(in the rows, 128 means zero)
Each row of Z is roughly a mix of the hidden directions of one of several groups.
Z, 81 rows:
[[ 98 132 154  97 177 141 128 124 166 100 119]
 [102  92 163 162 163 127 130 131  97  96 135]
 [142 117 110  99 167  81 144 154 134 163 116]
 [149 114 151 173 156 138 113 139 158  83 112]
 [135 172 106  96 103 127 123 148 167 167 123]
 [ 96  91 159 106 174 158 130 132 108 115 116]
 [150 167 130 127 174 118 151 145 177 128 117]
 [128 156 128 106 186 106 175 127 134 136 140]
 [149 191 109 119 115 118 133 115 143 166 103]
 [118 163 119 143  56 137 106 132 134 140 131]
 [154 154  97 125  81 127 152 131 165 156 145]
 [ 96 151 129  71 119 123 114 135 113 172 111]
 [186 126 114 142 123 118 125  99 101  95  96]
 [162 155 135 130 141 102 178 115 168 122 107]
 [131 174 122 138  79 129 132 142 178 142 124]
 [154 129 131 128 167  80 171 115 122 135  97]
 [170 114 109 181 129 110 122 120  87 112 123]
 [146 104  97 110  73 157  96 127 122 109 140]
 [128  92  99  65 102 116 125 140 110 130 137]
 [132 165 141 131 169 117 126 155 187 128 131]
 [192 134 104 133 134 140 139 114 161 100 105]
 [172 155 101 149 158 113 142 113 166 102 120]
 [113  83 121  70 121 121 113 137  90 120 126]
 [ 97 144 145 179 151 133 124 153 163 147 104]
 [ 87 131 164 169 178 137 120 138 135 123 136]
 [115 103 119 111 111 148  83 144 132  95 176]
 [131 112 117  76 123 163 113 148 158 120 168]
 [180 109 128 130 113 134 130  97 112  80 102]
 [119 110 123  51 117 145 121 152 127 138 141]
 [127 172 130  81 160 124 124 110 151 127  89]
 [163 146 135 161 139  98 167  89 125 108 109]
 [136 100  98  95 115 132 135  93  87 110 162]
 [125 169 115 154  95  96 129 148 150 167 105]
 [116 113 149 116 116 187 117 108 123  85 151]
 [176 103 136 151 101 141 134 102 113  84 114]
 [138 106  91  64 139 112 134 133 149 105 133]
 [150 108 120 120 175 123 153 100 114  83 154]
 [131 101 141 160 181 113 138 103  89 112 115]
 [180 139 109 129 149 119 170  92 131 122 101]
 [117 142 167 172 166 108 148 131 135 142  91]
 [ 70 112 144  77 139 135 120 150 134 143 141]
 [102  93 137 145 141 160  92 118  83 109 146]
 [156 114 134 146 183 118 155  99 125  88 128]
 [118  82 150 162 135 138 138 121  78 101 115]
 [105  84 148 142 152 137 134 133  84  91 148]
 [156 101 132 146 172 138 157 122 114  77 123]
 [ 73 140 160 135 140 102  98 133 137 153 156]
 [103 109 116  78 104 139  96 156 102 152 140]
 [110 168 130 120 103 118 135 147 140 188 101]
 [103 129 156 167 169 157 132 140 170 119 117]
 [129 113 112 141 174 137 110 160 177 137 158]
 [125 144  96  69 131 125 130 132 138 131 179]
 [ 77 121 138  88 109 139 129 154 143 163 154]
 [136 139 110 135  65 127 135 139 117 177 146]
 [107  85 138  98 105 130 109 137  71 134 127]
 [117 113 148 177 176 116 136 110  99 119 103]
 [ 86 149 139 151 118 141 112 168 162 160 107]
 [155 117 127 155 118 113  92  67 146 111 129]
 [176 159 109 131 121 130 151 124 160 143  82]
 [ 90 176 153 150 157 130 118 133 133 168 118]
 [166 119 138 162 170 123 152 105 135  94 103]
 [159 146 104 102  67 113 128 107 109 123 144]
 [119 124 158 180 148 142 138  93 105  95 110]
 [111  96 167 179 142 129  97 125 124  97 125]
 [102  95 158 162 173 132 114 134 105  98 133]
 [149 112 141 172 169 127 124 113 119  77 116]
 [159 170 117 126 134 118 161 127 157 159  87]
 [143 136 127 202 159 110 133 110 138 119 125]
 [127 103  97  94  87 141 108 108  99 119 164]
 [ 84 127 150  79 144 128 104 133  96 147 106]
 [121 146  97  69 103 117 134 140 147 165 134]
 [124 102 132 180 189 127 117 122 119 117 135]
 [138 161 121  94  82 136 139 144 177 137 133]
 [101 131 128 110 107 136  75 155 156 125 169]
 [162 131 130 155 172 122 126 104 130  78 103]
 [106 134 174 143 167 154 131 117 163  95 120]
 [150 153 150 107 126 135 178 112 172 104 111]
 [ 79  79 156 113 120 146 122 150 117 124 156]
 [ 98 136 124 109  72 131 100 143  93 154 118]
 [117 106 105 110 106 107 110 147  71 162 135]
 [176 153 102 166 112  95 138 102 140 119 143]]
One row of each group comes first, with its name. Which group is each row after those in?
[173 111 112 116 161 131 141 112 156  97 168]	E
[148 134 108  99 166 119 187 110 105 123 134]	H
[120  98 105 101  77 122 128 150 104 158 155]	Y

[150 104  88 112 144  91 111 131  77 120 117]	Y
[118  98 140 172 187 128 122 116 103 115 125]	E
[137 119 144 166 131 145 131  80  95  83 134]	E
[177 148 109 134 128 117 157  89 140 141  88]	H
[158 146 133 173 143  94 161  95 126 115 106]	E
[119  75 134 142 120 141 112 111  85  90 147]	H
[166 149 113 107  74 113 143  95 113 112 138]	E
[145 135  82  75  91 140 123 123 130 135 154]	H
[176 107 114 135 153 147 139 124 139  70 128]	H
